[117  73 156 129 116 173]  Fam
[ 88 113  88 118  88 149]  bika
[ 79  54 136 117  92 171]  Zuza
[143 162  80 114 135 132]  zakom
[121 141 101 130  98 137]  gor
[114 113  72 112 102  87]  Vogi
[130  85 125 118  93 156]  Lodo
loc: [129] => Fam, 3
loc: [98] => gor, 4
at: [125 118  93 156] => Lodo, 2
miss Vogi: [102  87 112  72 114] => [113]
again bika:  => [88]

[126 124 139 130 126 120 130 105 129 138 149 134 117 129 155 132 121 118
 123 142 131 111 124 133]  Modu
[126 128 146 122 126 146 134 109 126 125 134 135 124 139 120 123 127 134
 115 144 134 121 115 137]  Fatu
[133 133 153 123 129 130 150 101 136 124 120 123 110 122 130 118 130 122
 127 151 130 118 146 148]  peret
[130 120 147 118 128 146 135 119 127 119 132 118 134 126 110 124 127 130
 123  99 125 132 124 130]  Vapu
[126 128 146 122 126 146 134 109 126 125 134 135 124 139 120 123 129 134
 115 144 134 121 115 137]  mus
[125 132 107 122 123 129 123 113 124 133 132 126 119 129 143 135 127 132
 124  91 112 146 147 140]  kedef
[122 126 123 122 124 134 122 139 127 132 131 124 130 117 115 134 126 141
 128 129 122 141 132 122]  mazo
[139 125 132 130 129 116 134 138 134 126 103 128 146 134 114 116 117 117
 123 114 118 136 135 136]  tad
at: [151 130 118 146] => peret, 19
chg Fatu: [126 129 146 122 126 146 134 109 126 125 134 135 124 139 120 123 127 134
 115 144 134 121 115 137] => 1, [128]
find: [139 125 132 130 129 116 134 138 134 126 103 128 146 134 114 116 117 117
 123 114 118 136 135 136] => tad
find: [122 126 123 122 124 134 122 139 127 132 131 124 130 117 115 134 126 141
 128 129 122 141 132 122] => mazo
miss peret: [133 153 136 122 118 130 101 130 124 123 123 133 130 127 118 120 130 148
 110 151 129 122 150] => [146]

[138 125 137 120 127 120 110  84 128] = zekom
[139 127 133 128 126 126 123 112 129] = zuka
[124 129 126 130 126 133 132 124 121] = dip
[139 127 133 128 126 124 119 104 127] = Nev
[138 122 128 125 122 122 123 186 135] = Zev
[125 132 127 135 132 138 134 176 125] = kigot
[133 127 123 126 126 125 121  88 135] = zer
[123 128 122 128 134 133 122 140 128] = devis
chg zekom: [138 125 137 120 126 120 110  84 128] => 4, [127]
find: [138 122 128 125 122 122 123 186 135] => Zev

[133 128 132 126 130 128 131]  Tevu
[127 128 132 126 128 130 128]  Kupu
[129 128 128 131 130 131 127]  vabal
[128 128 130 124 130 128 125]  Peto
[125 130 131 126 136 126 127]  tibos
[127 127 133 126 132 126 124]  Kel
[133 131 122 131 129 119 125]  kobi
[131 122 131 129 119 122  95]  romep
[134 130 125 129 125 129 128]  defum
[126 128 128 127 127 126 126]  Pivu
[134 137 121 133 134 138 137]  zupad
[142 151 109 128 154 156 149]  pidog
at: [128 132 126 128 130] => Kupu, 1
at: [131 122 131 129 119 125] => kobi, 1
at: [137 121 133 134 138 137] => zupad, 1
again kobi:  => [131]
chg zupad: [133 137 121 133 134 138 137] => 0, [134]
at: [126 136 126 127] => tibos, 3

[126 126 129 126 127 128 128 126 128 127 127 129 127 128 127 127 126 129
 126 126 129 126 126 126 126 128 126 129] : Repab
[129 131 126 131 129 128 126 130 127 130 128 126 129 127 128 127 131 126
 128 130 126 131 130 131 130 127 131 126] : vot
[128 128 128 128 128 128 128 128 128 128 128 128 128 128 128 128 128 128
 128 128 128 128 128 128 128 128 128 128] : bisar
[129 131 126 131 129 128 126 130 127 130 128 126 129 127 128 127 131 126
 128 130 126 131 130 130 126 132 131 122] : daba
[127 129 127 129 129 129 126 127 128 129 129 127 129 128 126 126 129 127
 127 127 127 129 128 128 128 128 128 127] : falo
[130 131 125 131 128 127 127 131 126 129 127 125 128 126 130 129 131 125
 130 131 125 131 132 132 132 125 132 125] : taf
[ 82 180 114 184 192 180  65 105 153 194 185 114 189 153  71  65 173 102
  81 110 102 169 131 140 124 145 145 103] : dufe
find: [129 131 126 131 129 128 126 130 127 130 128 126 129 127 128 127 131 126
 128 130 126 131 130 130 126 132 131 122] => daba
chg falo: [127 129 127 129 129 129 126 127 128 129 129 127 129 127 126 126 129 127
 127 127 127 129 128 128 128 128 128 127] => 13, [128]

[138 121 119 126 105 138 150 103 136 103 130 104] : piro
[138 121 119 126 105 138 118 142 146  76 119 191] : gabi
[138 118 137 113  89 138 169  84 124 109 134 113] : lan
[117 117 145 144 121 135  99 134 154  89 117 153] : fegi
[137 120 128 132 111 137 135 114 141  98 126 127] : numo
[126  99 157 148 131 126 131 137 144  80 121 175] : kun
[140 131 138 140 117 140  89 132 157  94 117 143] : gef
[131 106 175 127 106 131 139 106 131  94 126 160] : Zov
[124  96 173 150 131 124 122 139 144  78 119  79] : zam
[138 120 171 106  81 138 152  74 119 111 132 128] : nutor
[124  96 173 150 131 138 122 139 144  78 119 189] : mit
miss nutor: [106 119 111 138  81 138 128 120 171 152  74] => [132]
again fegi:  => [117]
miss zam: [ 96 119 150 131 144 173 124 139 122  79 124] => [78]
again zam:  => [124]

[131  82 130  85 126 132 130 132 128  58 166 145 130 127] -> gida
[127 120 132 122 127 131 135 126 134 120  95 137 128 128] -> nisak
[125 129 120 130 133 128 133 123 131  80 108 126 121 130] -> Memet
[122  97 121 100 130 130 129 124 126  89 169 138 125 131] -> buv
[136 126 130 126 120 129 130 130 122 179 145 128 128 128] -> Seb
[131 127 129 128 121 128 128 126 128 150 171 120 126 126] -> Duzuk
[131 108 133 112 121 125 125 130 120  90  99 129 130 127] -> Poza
[128  95 134  96 126 120 126 122 142 114 183 150 138 127] -> bik
[128 121 127 121 120 131 129 128 135  88 124 128 120 128] -> suv
[134 105 130 132 123 127 127 126 120  92 133 131 131 127] -> Kot
[142 138 132 129 119 126 125 124 134 184 118 149 140 131] -> peruk
find: [128 121 127 121 120 131 129 128 135  88 124 128 120 128] => suv
miss Poza: [130 112 133 131 125 129 120 121 127 130 125  90 108] => [99]
chg gida: [132  82 130  85 126 132 130 132 128  58 166 145 130 127] => 0, [131]

